In the rows, zero is written as 128.
A single turn carries every row of the set below to another of its rows. Some are shown first; where does it send the rows asked next?
tove: [101 120 148 114 126 131  87 142 139 128 100 117 106 139 102 168  98 159
 107  96 138 143 125 145 108 125 116 120 114 138  99 132 115 113 122 132
 106 127 152 116 137 119 101]
kefen: [132 134 144 128 109 131 134  98 136 119 126  96 135 139 152 127 122 115
 130  94 133 117 118 119 131 111 129 111 148 146 123 146 152 120 123 126
 139 111  96 113 110 105  91]
giku: [113 130 146 125  92 154 120 102 143 115 125 101 134 126 153 127 127 135
 138  98 146 143 128  98 151 143 116 103 133 163 108 136 154 122 120 129
 144 131 131  99 109 121 106]
mabap: [118  95 112 131 130 140 145 138 117 149 128 176 137 123 136 130  95 146
 132 118 103 145 101 132 124 165 135 126  82 131 108 142 131 110  87 102
 125 126 131 126 116 137 156]
Dusi: [ 92 111 110 155 137 151 108 128 134 124 121 148 124 118 115 154 137 172
 124 125 128 163 152 138  99 114 128 117 120 127 131 121 133 125 122 108
 109 127 149 113 134 135 141]
Rez: [104 117 153 103 112 119 126 127 116 153 109 129 110 141  89 172  92 131
 115 101 134 159 110 154 128 134 117 132 122 131  94 125  97 122 107 132
 132 139 148 132 126 102 121]
kip: [127  93 126 109 149 122 134 158 105 137 133 149 114 139 112 120 106 131
 129 114 104 113  93 108 123 148 107 135 101 145 108 157 114 102 102 144
 108 112 104 134 135 143 136]
mub: [128 141 131 132  93 135 115  87 146 104 125 101 128 123 148 132 115 129
 142 103 142 124 120 115 132 133 128 102 127 153 118 140 138 129 118 117
 141 114 104 101 110 125  94]
rukid: [ 99 146 151 131 104 148 142  93 138 131 130 114 139 130 124 145 130 110
 140 107 129 125 120 116 141 116 124 106 135 162 119 119 157 123 137 120
 157 114 138 115 102 119 113]
fisu: [127 113 106 164 142 118 135 111 112 114 108 148 104 130 140 143 137 170
 124 133 133 156 149 143 111 125 121 135 129 114 137 134 110 131  96 112
 116 128 111 124 142 111 126]
Sot: [119 157 155 143 115 135 157 111 131 117 118 103 132 127 151 133 119 128
 143 113 140 136 149 112 138 127 128 117 152 160 116 151 168 131 114 136
 126 135 120 118 105 111  92]
fepev: [127  97 127 108 153 127 122 166 116 131 127 147 116 132 121 119 110 152
 131 120 119 113 103 105 117 147 109 133 101 154 110 161 115 103 102 149
  95 110 106 122 137 148 130]
Tufos: [106 168 144 143 102 142 153  93 131 112 126 115 129 114 131 145 117 117
 146 124 144 129 140 121 138 129 135 117 131 159 122 140 155 132 112 121
 137 125 129 118  99 126  94]
gipe: [107 116 130 113 153 129 148 153 102 140 133 164 116 126  94 136 111 128
 136 135 112 108  99 117 122 143 113 140  94 154 114 146 115 107 103 139
 114 107 124 137 128 151 138]
liles: [129  90 115 127 138 138 131 145 123 150 124 124 135 132 145 131 147 160
 130 109 124 175 149 150 104 107 118 134 150 116 125 148 126 131 109 120
 108 139 109 128 142 109 144]
rar: [113 135 144 128  95 146 149  97 122 127 137  99 136 137 134 131 117  90
 136  93 115 132 120 118 147 125 124 115 140 141 111 140 159 123 122 117
 151 129 118 132 105 112 106]
benu: [118 109 138 115 156 129 139 170 115 143 121 153 117 125 114 125 116 158
 145 127 116 131 118 101 125 158  98 134 106 168 100 153 123 114 107 154
 103 127 129 126 136 152 147]
magaf: [120 119 138 125 160 117 158 165 103 142 121 159 115 126 106 129 105 146
 146 133 110 127 119 107 123 156 105 140 110 160 104 155 122 118 101 152
 103 127 121 138 132 147 143]
vuro: [140 109 109 142 146 127 152 139 112 135 115 167 124 125 158 123 104 155
 135 123 102 133 116 142 116 162 127 140  89 128 114 161 132 116  78 104
 117 124 111 135 129 132 136]
zemis: [122 132 143 127 105 142 135 103 129 113 131  95 133 140 152 126 121 107
 125  95 132 119 122 115 137 116 132 113 143 143 123 152 159 114 115 126
 133 117 103 120 107 106  85]
sebo: [ 93 148 151 129 101 157 146  98 130 127 133 112 138 127 129 142 132 105
 137 110 134 129 126 115 148 121 125 113 132 160 118 127 163 121 126 120
 152 122 142 120 100 120 106]
nole: [124 104 127 114 146 124 129 159 115 130 123 155 112 124 116 123 108 159
 140 129 124 126 107 100 125 165 103 133  95 161 103 154 107 112  97 149
 104 119 116 118 136 153 140]
donol: [124 139 149 137  96 139 147 105 133 120 122  97 133 127 150 125 114 125
 150  98 128 155 140 102 150 149 115 111 147 156 101 146 158 136 116 132
 141 148 122 118 108 116 111]
daz: [117 131 149 131  98 144 119  97 150 120 121 104 136 128 149 131 126 140
 143  99 142 141 126  98 144 138 115  98 138 167 109 127 149 127 131 129
 148 126 129  95 111 120 114]
guzi: [122  88 130 117 157 150 148 165 122 165 121 160 148 136 163 119 129 158
 123 112 111 137 112 135 118 138 124 136 106 142 114 155 152 100  96 121
 112 121 130 124 126 119 147]
tugib: [124 127 141 126 129 107 111 123 117 120  93 118  86 148 112 164  99 144
 110 101 127 134 122 157 118 134 107 138 115 122 103 140  99 121 105 125
 123 127 128 136 146 103  92]
koro: [111 106 123 140 162 150 131 157 131 139 113 172 137 127 156 130 122 175
 119 125 119 125 120 129 109 143 132 128  90 148 122 147 155  98 100 116
 104 111 142 113 126 134 134]
Lus: [110  99 132 104 152 135 135 162 107 146 136 153 120 136 103 127 118 127
 130 119 103 109  95 113 122 138 107 138  97 152 110 149 120 100 111 140
 113 106 122 138 133 149 141]
Lom: [125 159 157 143 119 125 158 106 137 125 114 104 135 127 147 137 122 131
 147 114 139 133 145 117 131 119 126 113 157 164 119 143 162 136 123 136
 133 127 114 115 107 109  97]
tezad: [118 118 154  93 132 128 118 148 123 153 105 104 111 145 115 159 121 136
 115  94 128 143 124 168 114 111 102 145 130 132  97 147 113 120 115 133
 120 131 136 141 144 100 105]
Gikap: [106 106 122 137 162 152 133 154 128 141 117 173 137 130 149 132 123 164
 115 125 115 118 115 133 108 136 134 129  86 145 126 145 156  94 101 110
 107 106 142 118 124 135 132]
Sogad: [ 92 134 154 120 133 131 103 142 133 134 100 124 107 136  90 177  99 151
 111 105 134 141 131 153 106 118 118 125 117 140 103 129 121 116 124 130
 109 128 162 125 132 119 102]
nubu: [110  73 112 137 116 132 126 116 116 145 129 151 129 136 119 140 122 151
 118 109 125 185 123 127 126 131 126 116 134 111 120 114 110 122 107 114
 129 140 127 116 127 107 163]
bis: [130 141 151 137  99 128 148 102 140 130 121  98 138 126 145 129 111 129
 156  97 125 154 138 107 140 141 116 105 153 158 100 141 154 141 125 131
 144 143 117 115 109 115 117]
Zemus: [121 138 132 129  90 144 119  91 138  99 130 100 127 124 150 129 114 122
 134 103 146 126 122 112 140 137 131 107 125 149 119 146 142 122 108 119
 136 119 108 105 107 124  88]
baneg: [135 116 110 145 149 128 161 139 109 140 118 170 125 124 150 128 104 148
 136 126  98 129 116 147 115 157 130 143  89 128 117 158 135 116  79 102
 118 122 115 140 126 132 137]
Kaleb: [101  90 120 144 122 132 145 118 111 150 128 158 131 132 107 149 125 148
 125 120 123 185 132 133 125 126 129 122 137 115 123 111 117 127 109 114
 130 143 137 124 122 108 165]
gek: [112 169 142 144 105 134 149  89 137 116 124 114 131 116 127 149 117 120
 153 122 138 124 136 126 129 124 132 113 132 161 122 133 150 137 122 117
 144 118 124 116 103 128  99]
Zupef: [110 125 136 119 165 127 154 167 106 141 126 160 118 126 100 135 112 139
 140 138 115 112 115 117 115 137 114 142 105 161 115 155 127 112 104 148
  98 112 124 137 129 150 133]
mif: [112 111 153 104 110 116 116 129 123 147 103 124 107 138  99 165  90 148
 119  99 141 168 116 145 130 145 112 127 124 134  88 128  94 126 105 137
 126 147 145 121 130 103 123]
Ketes: [118 102 115 137 132 138 151 139 119 151 124 178 137 119 136 131  94 154
 137 123 106 150 109 130 123 170 133 127  86 136 106 142 134 114  85 106
 123 132 136 124 115 139 158]
tid: [122 110 103 158 141 122 134 108 107 117 116 149 106 135 132 145 138 152
 116 130 125 144 137 151 109 113 126 137 124 105 143 131 110 124  98 105
 122 117 107 132 141 109 124]
malas: [120 125 159  99 135 126 121 152 126 153  97 104 110 140 120 160 119 152
 124 100 134 155 136 162 116 122  99 144 136 140  94 148 115 128 113 139
 116 142 141 136 145 103 109]
gamut: [ 95  96 104 146 132 155  96 125 134 122 129 144 124 127 116 149 137 162
 115 115 125 154 137 138  98 109 129 115 114 118 134 121 127 115 123 102
 111 117 139 112 135 133 137]
dobu: [121 134 144 127  97 135 146  95 130 134 136  99 140 137 132 133 115  95
 141  90 112 132 115 121 139 120 125 109 145 144 112 136 153 127 130 118
 154 123 110 128 106 111 112]
Sel: [118  99 118 128 142 141 145 142 115 156 129 130 136 132 132 139 149 144
 128 113 117 167 147 159 102  95 124 139 148 113 131 142 131 129 112 114
 113 134 116 139 137 108 144]
mun: [119  98 133 121 161 149 157 167 121 168 120 164 149 132 159 123 129 157
 126 118 111 137 117 138 117 137 126 138 108 146 115 153 156 103  98 121
 113 123 135 127 124 120 148]
vore: [120 142 147 134 135 105 125 125 114 123  89 123  85 141 108 169  99 150
 119 112 129 139 134 157 118 136 105 142 119 131 101 139 104 129 105 129
 121 134 138 139 143 106  97]

vore -> malas
bis -> daz
Where do these go?
Tufos -> Sot
liles -> nubu
mun -> Ketes
Lus -> gipe

